In the rows, zero is written as 128.
Each path below is one point turned by a fixed rotation once a step. After each direction that follows a path, write how fast that rotation turns it, in degrees each step (0 if it stays still).
Each turn is a multiple of 5 degrees from 10 to 175, or 0.
Each row of a path follows its step; steps can be skipped.
Rotation 1:
step 3: [137 122 131 122 126 121 132 122 133 129 135 121 110 128 131 125 127 134
 125 122 114 129 121 131 136 136 136 128 126 129 118 123 137 127 130 135
 131 121 130 131 131 125 120 123 126 141 122 130 124 127 136 136 121 122
 135 131 130 122 128 139 121 124 132 134 141 133]
step 4: [140 117 127 122 122 111 140 125 124 127 134 117 142 126 123 125 124 121
 132 127 122 131 128 125 137 130 128 131 127 126 130 126 121 122 136 139
 116 127 134 128 132 126 130 129 132 128 135 126 135 134 122 124 128 132
 127 127 131 130 118 132 128 126 141 131 111 125]
step 7: [137 126 133 142 125 110 123 134 121 128 122 120 134 133 125 135 132 125
 135 131 134 127 132 129 144 126 119 125 133 122 130 131 135 118 133 121
 132 121 137 121 128 137 135 127 135 138 135 131 129 118 128 129 127 126
 121 139 125 130 128 131 132 120 122 127 129 129]
step 9: [130 127 128 121 131 122 120 127 142 129 134 113 120 134 133 122 122 137
 133 125 112 124 108 124 139 135 129 128 122 128 126 124 130 136 136 133
 126 134 131 131 139 130 125 129 122 129 132 126 129 137 132 130 128 128
 125 128 127 115 118 130 128 127 129 134 126 125]
step 15: [135 109 128 111 127 111 123 122 132 129 130 117 128 132 133 129 128 127
 138 132 126 132 126 126 127 143 130 128 123 133 121 129 140 137 134 141
 120 125 136 127 134 130 135 129 125 136 132 126 129 128 133 127 125 128
 124 131 122 122 125 132 126 123 132 134 129 123]
step 16: [138 132 132 123 120 128 141 132 118 138 123 124 130 133 124 116 131 130
 128 124 116 147 131 129 127 129 121 132 129 128 133 127 124 113 127 132
 128 128 121 125 126 131 124 132 129 129 128 123 139 130 126 129 121 125
 131 137 128 124 116 131 130 127 139 140 119 131]
step 19: [140 134 136 137 135 120 125 137 122 137 121 128 133 130 117 144 132 125
 127 136 123 133 128 132 126 130 127 134 125 132 120 133 130 124 131 113
 129 128 130 115 134 136 125 123 130 128 121 127 127 112 119 131 125 133
 127 135 130 129 134 132 124 128 132 138 126 136]
step 22: [131 130 139 136 131 122 136 122 121 134 134 118 132 130 121 120 133 123
 123 132 113 135 125 124 128 121 125 132 129 126 130 128 129 128 122 134
 131 131 125 123 126 134 128 126 121 128 128 119 141 136 130 133 113 140
 138 127 126 134 122 132 116 131 142 132 133 130]
step 23: [130 125 127 124 123 127 128 130 132 141 132 123 132 129 121 134 135 125
 131 134 120 126 143 128 125 123 125 131 130 126 127 121 121 124 135 139
 121 138 131 126 124 125 144 132 125 129 122 118 117 124 135 135 133 116
 122 118 124 124 125 120 124 131 135 116 123 122]
Directions:
[126 128 128 129 130 128 127 129 125 130 130 128 127 127 127 128 128 129
 128 127 130 125 127 130 126 130 127 127 129 129 126 129 130 129 131 129
 128 128 125 127 126 132 129 125 129 130 130 130 128 128 128 127 125 128
 127 130 126 131 126 124 129 128 125 129 127 128] => 55
[125 130 127 128 129 126 128 127 128 127 125 128 128 128 128 130 127 127
 125 128 126 129 130 128 129 124 130 127 127 127 130 128 128 129 131 127
 126 127 127 130 125 129 129 131 129 127 126 129 130 127 130 128 125 130
 128 131 128 128 129 127 127 128 129 132 126 130] => 125
[128 127 126 128 128 129 126 128 130 130 128 128 130 129 128 127 129 128
 126 131 128 131 127 126 125 132 127 126 127 126 127 128 127 129 130 127
 128 130 128 125 127 131 128 129 126 127 126 128 130 128 126 127 128 127
 129 128 128 123 128 127 125 129 128 127 123 128] => 100
[128 125 128 129 126 129 129 130 127 128 128 128 126 127 128 128 125 126
 130 126 129 128 130 127 128 126 126 130 128 126 128 126 131 128 129 131
 127 131 126 130 125 127 126 126 127 128 126 126 129 131 127 128 128 130
 129 127 124 127 127 127 128 129 132 128 126 130] => 60
[129 128 129 132 127 128 128 130 131 130 129 126 128 130 125 128 128 128
 129 128 129 126 129 125 126 126 130 129 128 128 129 126 129 128 127 125
 129 128 132 128 124 130 127 128 131 130 129 132 126 127 128 130 127 126
 128 126 128 128 130 127 129 129 128 129 129 127] => 65
